In the data rows, the value 128 means zero.
Here are some points, one per row:
[230 132 168  94  85  63   0 114  71 181   0 124 145 182 103 119 125 144
  86  85   0 125 182]
[ 71 174  94 117 124 159 205 141 184 122 225 137 133 115 132 114 107 128
 179 133 175  82  79]
[ 95  97 123 171 165 128 199 135 120 105 165 119 114  96 132 157 150 124
 120 147 181 178 116]
[ 81 156  84  91 105 202 228 112 199 100 236 148 123 126 148  81  95 124
 171 173 164  36 132]
[146  92 157 104 115 148 114 121 116 114 128 124 106 127 150 125 136 117
 153 106 120  98 149]
[ 80 211  28 159 139 146 197 135 188 142 130 147 193 135  96  75 112 167
  24 240 144 146 120]
[133 111 140 118 129 134 120 126 128 122 138 128 117 127 132 133 130 116
 153 112 123 116 127]
[102 167 107 137 136 123 143 144 149 141 155 135 138 120 114 129 117 134
 137 136 153 131 102]
[108 158 102 141 133 127 155 139 152 134 141 131 146 127 118 124 129 143
 112 148 146 131 112]
[120 133 141 115 119 131 122 136 127 129 155 126 118 128 137 136 118 117
 173  96 138 110 108]
[ 67 174  95 137 129 153 213 143 179 118 225 141 133 114 134 127 114 120
 179 144 188 102  89]
[117 103 131 168 162 116 165 132 111 119 126 115 122 106 128 155 159 125
 104 134 156 192 125]
[115 144 109 135 132 131 146 132 139 133 135 133 138 124 123 125 125 132
 113 142 135 130 117]
[133 115 152 107 113 139 112 119 127 126 143 135 112 125 139 132 120 109
 176 100 122  92 130]
[164  85 144 165 151  85  90 127  83 132  55 112 131 125 120 153 160 140
  71 127 106 207 145]
[144  89 156 113 119 137 113 112 109 111 116 129 101 129 148 134 131 114
 141 115 118 119 154]
[111 150 111 130 131 130 147 132 143 124 143 129 140 127 125 122 121 132
 127 136 139 123 120]
[127 127 130 134 135 114 126 137 120 131 131 128 127 126 128 136 135 127
 126 121 134 137 118]
[140 123 126 183 167  71  97 142  89 145  53 117 148 124  99 161 155 142
  60 136 118 221 125]
[162  74 159 140 140 112  97 117  82 116  69 115 120 123 134 143 155 127
  93 125 103 177 160]
[143  96 149 124 133 125 114 118 106 120 115 122 114 125 141 137 135 117
 132 114 117 135 138]
[181 175 153  74  79 109   3 123 118 166  55 141 145 171 119 110  98 135
 139  90  44  63 141]
[173  90 160 145 139  88  57 125  77 137  53 113 119 131 123 161 153 125
  96 104  99 183 144]
[ 87 187  66 146 136 142 178 135 170 137 137 140 177 135 108  97 113 153
  74 195 145 134 114]
[155  82 150 129 130 129 102 113  96 115 102 119 106 129 142 135 139 121
 117 115 106 140 158]
[148  95 147 128 134 122 109 118 106 124 104 122 113 131 134 138 135 119
 125 117 117 138 143]
[118 104 125 160 157 113 154 135 111 123 123 124 127 111 126 144 151 129
  97 146 152 184 126]
[ 89 180 104 101 105 153 162 140 173 131 199 141 138 134 131 112  94 128
 180 123 152  70  93]
[138 109 150 100 116 135 119 113 127 111 140 130 107 138 149 128 123 115
 168  95 119  98 140]
[121 102 112 111 119 180 180  97 153 101 159 137 114 131 153  96 123 125
 121 166 126  88 166]
[ 69 156 103 137 137 153 221 144 172 118 226 136 122 108 131 129 109 126
 173 139 189 107  84]
[136 125 150 109 118 135 115 128 132 126 150 127 110 128 132 132 119 115
 171  97 128 104 116]
[130 126 144 108 117 130 123 129 131 127 153 130 115 128 136 138 116 116
 178 101 125 101 117]
[139 110 149 102 112 135 118 119 121 115 140 124 108 131 143 122 121 113
 172 102 122  92 135]
[148  95 148 137 133 121 103 120 104 119 101 122 111 130 132 139 139 123
 119 116 114 146 138]
[ 61 124 105 156 160 152 245 142 162 102 232 126 115  93 138 144 140 121
 160 146 208 151  88]
[117 134 134 118 122 138 137 132 134 130 150 127 125 124 135 128 116 123
 148 113 140 116 117]
[121 194 104  86  89 153 109 127 170 142 142 150 151 156 122  81  84 134
 150 144  99  52 129]
[143 121 134 138 128 113 109 131 107 131 100 128 136 132 118 137 138 131
 109 123 119 152 130]
[136 105 149 103 111 138 120 117 125 116 141 129 105 129 147 129 125 113
 165 108 116  92 130]
[199  70 168  93 103 134  37  87  82 122  38 130 110 155 145 111 130 121
 103 116  52  98 200]
These points spread out most along one direction. For each point below, how far along it does it lie, from 0 to 99? The average is 50, and the first point in the table lies past the average.
[109 145 128 124 127 122 132 142 135 132 148 129 121 123 127 136 117 124
 165 106 145 122 104] ~ 45
[129 110 143 120 118 132 123 123 119 122 144 128 108 122 136 127 127 124
 153 108 131 116 129] ~ 51
[138 110 153 101 109 147 114 116 127 114 144 130 106 139 146 128 122 116
 164 105 119  98 139] ~ 52
[126 130 137 116 122 138 130 124 132 123 152 128 118 124 130 129 117 127
 160 116 137 108 119] ~ 47
[145  90 151 103 120 144 116 112 113 107 128 121 101 126 141 126 126 115
 153 110 117 103 146] ~ 55
[ 83 202  45 155 135 139 193 137 183 145 131 140 190 135 101  83 118 167
  47 223 147 143 116] ~ 34
[ 54 124  86 137 136 189 255 129 183  83 248 135 113  96 148 108 125 117
 158 173 204 104 108] ~ 16
[133 107 126 127 135 132 134 118 119 118 118 127 124 132 134 122 136 126
 115 141 128 128 143] ~ 53
[179  65 163 173 165  76  60 123  51 133  17 101 122 126 119 172 175 128
  48 117  95 234 162] ~ 82
[130 190 117  98  89 134  94 134 161 154 126 143 147 156 117  98  92 135
 152 116 104  71 120] ~ 49
[126 125 141 111 118 131 116 130 128 130 145 133 112 127 138 137 121 120
 169 102 132 110 114] ~ 50
[104 179  76 139 128 136 165 132 158 139 140 142 163 133 113  95 114 152
  91 178 140 127 121] ~ 40
[255  75 209 108 103  51   0 108  23 166   0 108 119 170 114 154 154 126
  76  61   0 152 198] ~ 99
[136 125 149 109 117 144 114 124 125 122 143 128 109 125 138 132 126 115
 172 101 123  98 131] ~ 51
[ 98 174  90 144 135 132 168 140 155 140 148 136 153 124 117 117 119 147
 106 157 147 133 111] ~ 39
[161  89 142 173 162  84  86 133  72 140  38 115 144 122 115 156 160 139
  59 130 103 219 152] ~ 73
[121 105 145 136 139 118 131 133 115 122 138 122 119 116 139 148 139 119
 144 112 145 147 122] ~ 51
[131 135  97 163 144 113 130 123 118 135  78 126 159 132 111 117 138 140
  45 178 114 175 141] ~ 57
[102 150 106 135 136 122 148 136 145 130 145 132 139 123 118 125 126 132
 128 134 150 131 105] ~ 43
[119 135 135 127 128 127 135 131 133 127 155 131 129 119 128 134 127 128
 149 112 140 123 114] ~ 46
[167  85 138 172 160  74  85 133  69 135  30 109 143 124 115 155 166 141
  48 140 103 230 145] ~ 74
[ 83 139 112 145 157 136 198 140 151 117 190 135 118 108 127 139 129 124
 144 131 179 144  96] ~ 33
[138 112 147 107 115 136 116 120 127 119 138 129 111 123 144 128 119 119
 163 102 117  99 135] ~ 52
[127 132 145 112 120 130 115 132 137 130 156 128 115 123 136 128 124 117
 175  96 132  99 112] ~ 48
[111 156 116 130 130 129 148 136 143 130 149 134 135 124 123 123 119 138
 135 140 144 125 109] ~ 43
[ 72 229  21 168 135 146 206 139 199 154 128 155 207 138  91  71 112 175
  13 245 148 145 119] ~ 30
[181 104 165 122 122  86  31 123  76 150  51 118 119 153 122 149 137 126
 123  88  73 143 144] ~ 77
[132 114 148 104 116 136 118 124 124 123 150 130 112 132 139 130 115 119
 177  98 123  99 125] ~ 51
[127 134 125 114 120 140 132 122 136 127 140 131 131 132 127 113 123 125
 134 130 124 105 133] ~ 48
[123 103 129 162 155 117 153 138 118 122 122 122 127 113 120 149 155 130
  94 143 149 183 125] ~ 51
[115 143 135 123 126 126 130 133 141 134 149 132 126 121 125 135 119 122
 164 111 140 116 109] ~ 46
[148 100 146 143 140 114 102 121 100 132  85 119 131 130 131 142 144 129
 104 122 115 162 145] ~ 63
[109 145 115 134 128 124 141 133 136 137 135 129 143 127 119 126 130 133
 119 138 140 136 117] ~ 47
[134 124 122 150 142 109 116 132 114 136 100 129 136 127 117 135 144 129
  94 135 121 163 126] ~ 57
[128 124 130 121 130 139 133 125 132 120 133 130 123 128 131 124 131 123
 127 132 129 124 127] ~ 50
[130 125 146 103 118 133 117 124 124 123 148 128 113 127 139 134 118 122
 173  92 122  95 126] ~ 51
